A single turn carries every row of the set below to another of its rows. Some are shown first; where does it send the rows asked next?
gagek: [  1   8   7   3  22  13 -12   4   0  15  12   2   8 -11   6  -9  -8   0
 -17  -6   7  -1 -19  18  -3   0   7  -6  -6   4  10  22  -1 -15   2  17
  -5  -8  -1  10 -13  15 -14   9   4 -13  -7 -19 -15  -4 -12  12  -1]
temur: [  7 -13   5   8  18   3  -7   0   4   7   5  -4  -3 -22   5  -2 -11  -1
 -22  -4   6   0 -22  11   5   3 -11  10  12  14  17  22  -1  -6   1   3
  -1  -1 -16  -1  -7   6   0   2  12 -23   4 -10  -9  -1   2   6   0]
Fivop: [  5  -9   1  -6  24   4  -6  -5  -1  -5  -2  -1  -2 -23  -4  -9 -12  -8
 -14  -2  21 -21 -14   9 -15   7  23   2  -4   4   2   9  -2 -11  -7  21
   5   0  -4   9  -5   4  -3  10   3  -6  -1 -17 -10   0   4   6   4]
lifi: [  3  -5   7  -1  13  12  -3  -2  10  -1   0  -9   1 -19   7  -4  -2   1
 -21 -11   5   0 -20  -2   6   7  -6   7   7  22  19  12  -5  -3   1  -3
   5   1 -18  -3  -7   3   0   2  10 -16   1  -9 -13   7   3   4  -8]
nune: [  5  20  -1  -6  15  10  -2 -11   6   2   2   1  -1 -12   5  -6  -7   1
  -6  -7   3 -21 -16   2   5   1  15  12   1   9  12  20  -2   0  -8  24
   2   3 -24   3  -5  13  -6   4  -4  -8  -8  -8  -7  -5  -7   1   2]
kabo: [  3  -7   1  -4  20   6  -1   1  -3   6   3   0  -2   2   1  -7 -10  -4
 -19  -8   6   0 -17   9  -9   6 -12  13  -2  10  12   8  -4  -2   2  -6
   7   2 -28  -7  -7   6  -3   5  12  -9   7 -16   1   3  -6   8  -3]
tik: [ -7  12   7  -3  23  21  -6  -3  -2   7   8  -3   6  -3  12 -21   3   4
  -7   0   6  -7 -18  10   4   6   6  -2  -1  11  14   6  -7 -15   0  12
   0  -3  -3  11 -15  -1 -14   7   2 -11 -10  -7 -13   3  -5   8  -3]
tata: [  6   5  -4  -3  20   5   2 -11  -4  16   3   3  -1 -18   1  -8 -15   0
   2   2   0 -16 -19  10   2   0   8  12   2  -1  15  19   4  -6  -8  27
  -2   2 -22   7 -11  11 -11   5  -3 -13  -2 -10  -6  -5  -7   8  14]
Merup: [  2 -11   9   1  17  10  -5  12   5   2   1  -5  -4  -8   5 -13  -7   3
  -1  -4   3 -14 -13  12  -6   6  16   4  -2   6  12  15  -4 -12  -2  34
  11  -4 -19  16 -14  14  -6   1   2  -6  -6   3 -15   6   7  11  -9]
vur: [  2  13   4  -4  22   9   2 -18   5   5   4   3  -5 -17  -1 -15 -13   4
 -12   2   9 -15 -12   2  -1   5  12  14  -9  -4  16  21  -3  -2 -10  12
   9   6 -21   5  -5  11 -11   5  -2   5  -5 -20  -4  -5  -7   2  -1]
Bagil: [  4  -8   1   0  16   5   1   9  -6  12   5  -3  -5   1   5  -4  -9  -1
 -15 -11  -1  -6 -14  11  -3   6 -11   9   9  14  23  14  -5  -1  -3   2
   4  -3 -25  -6 -17   8  -2  -3  11 -12   7 -13  -2   2  -4   5   1]
tukoz: [  5  -8   8   3  24   9 -17   3   2   0   6  -4  -1 -14   8 -17 -10   1
  -7   5  14 -15 -16  15 -10   7  13   3  -6   2   1  16  -8  -2   3  27
  17  -1 -20  11 -13  19  -4   3   3  -1  -6  -3  -8   2   4   1 -10]
Lapi: [  6  13  -4  -1  22   7  -2 -11  -2   4  10  -2  -3 -12   3 -12 -18   5
  -5  -8   6  -3 -17  16  -7  -3  10  -5   8   2  16   8  -1  -5   2  -5
   9  -9 -19   1 -11  12 -14  -1  26 -10  10 -14 -18   3   0   7   1]
vel: [  8  15   4   6  20   7  -4  -6   4   9   9   2  -3 -10   5 -15 -19  -1
 -11  -7  -2  -6 -15  20 -15  -4   6  -7   3   6  14  16  -1   0   1  -2
   4  -9 -20   9 -12  15 -12  -7  20 -19   2  -5  -9   4   5   3   0]
vono: [ 10   9   3 -10  16   9  12 -17   1   9  -3   2   2 -18  -9  -6 -11  -1
  -3  -5  -1 -11 -10   1  -7   4   7   8 -11   1  16  13   3 -10 -10  23
   6   2 -17  10 -11  10 -14   8  -2  -3   3 -16 -10   4  -7   9   9]
depul: [  3 -17   4   0  23   3  -8   6  -1   0   5  -2  -5 -13   0 -10 -15   6
  -4  -3  13 -11 -13  14  -8   2  16   7  -2  -5   9  16   1 -19  -2  28
  12  -5 -16  12  -8  17  -8   7   7   2   3 -10 -20   4   0  16  -6]
gem: [  2 -17   7   4  22   8  -1  -7   3   4   3  -3  -5 -25   4 -10 -12   0
 -26  -3   9   0 -17   1   0   6 -12   8   3  10  14  11  -1  -5  -1  -9
   4   1 -18   1  -7   9  -5   1   9 -11   5 -17 -14   5   0   4  -2]
Fel: [  5  -4   2  -4  17   9  -5   5  -1   8   2  -3  -1   1   6  -6  -9  -4
 -19 -13   1  -5 -15   6  -9   5 -11   9   3  18  14  11  -8   4   2  -2
   4   0 -27  -7 -11  11   2   0   9 -10   3 -13   3   2  -4   0   0]
Ditil: [  9 -12   8   3  12   6   4  -3   4   1  -4  -4  -1 -17   0  -2  -8  -7
 -18  -9   1  -2 -19   2  -1   5 -16   6   4  17  13   8   3 -13  -4   1
   1   1 -16   6  -6   3  -3   0   9 -21  10 -10 -15   9   4   8   1]
nuves: [  0   7  -1   2  28   7 -12 -10 -11   7  14   1   2 -10  10 -17  -6   4
 -19  -4  12 -15  -8   9  -5   4  -1  -7  -3   6   5   9  -3 -10  -3   6
   1  -7  -2  15  -8  14 -13  10  -3  -2   2 -14 -20  -2 -10   1  -2]
nef: [  4  13   2   1  18   9   6  -6   2   6   5  -1  -6  -4   4 -16 -19   2
  -2 -13  -3  -8 -13  14 -10  -4   9  -5   9   6  20   9   1  -9  -3  -5
   3 -11 -19  11 -12  12 -13  -8  21 -14   5  -7 -18   6   6   8   0]
niran: [  9  23   1   1  18   8  -3 -11   4   3   6  -3   0  -7   4 -15 -12  -1
  -3  -5   4  -2 -20  18 -10   0   7  -6   2   8  15   8  -5  -3   3  -3
  12  -2 -20   4 -10   5 -11  -2  24 -16   5  -8  -8   4   6   5  -3]
Rugor: [  5  -6   5  -6  20  10  -9   0   4  -8  -1  -7   0  -8   3 -14  -8   1
   2  -2  17 -11 -16   8 -10   6  12   5  -8   1   3   6  -7 -16   1  25
  21   5 -18  12  -4  11  -4   8   6   5   2 -10 -13   7   5   9  -9]
maf: [  5  -8   1  -4  16   3   3   5  -8   5   4   0  -2   2  -1  -1  -7  -4
 -19 -12   3  -1 -15  11  -5   6 -11   9   2  10  19   9   0  -4  -3   2
   6  -3 -26  -9 -11   5  -6   4  14 -11  14 -15  -6   5  -6  13  -2]
Fusu: [  1 -10   0  -2  18   0   3   3   1   2  -1  -4  -8 -20  -3  -7 -11  -2
  -5  -3  15 -18 -18  11  -9   8  27   5  -1   5  16  13   1 -17  -5  24
   2   0  -3  12  -7  -3  -4   9   3  -9  -8 -12  -7  -1   7  14   2]
Bonim: [ -2  -6   2  -2  22  11  -2   0   0  -1  -4  -3  -4 -21   3 -18  -7  -9
  -9   4  18 -22 -18   6  -8  14  25   2  -4   7   7   6  -7  -5  -6  19
   6   4 -10  10 -11   2  -2   4   1  -8 -13 -12  -5   2   8   1   1]
manaz: [  1  13   3   6  16   7   0   2   0   8   6  -4  -1  -1   5 -13  -8  -3
  -4  -6   8  -8 -17  10  -4   5  -3  -3  -4   7  15   9  -1 -27  -2  10
   0   1   1  24  -4   5  -9   4  -3  -7  -4 -18 -15  -3  -6  10  -3]
ved: [  1  -8   0  -1  20   6  -3   6  -1   6   1  -2  -3 -27   0  -6  -8  -4
 -14  -5  15 -20 -15   8  -8   9  30  -2  -3  10  11  16  -2   0  -3  25
   2  -4  -9   7 -14   9  -4   8   1 -13 -16  -9 -11   0   4   7  -1]

kabo turns into maf
vur turns into vono
And these:
Fivop turns into Fusu
gem turns into Ditil
nef turns into vel
gagek turns into tik
tukoz turns into Rugor

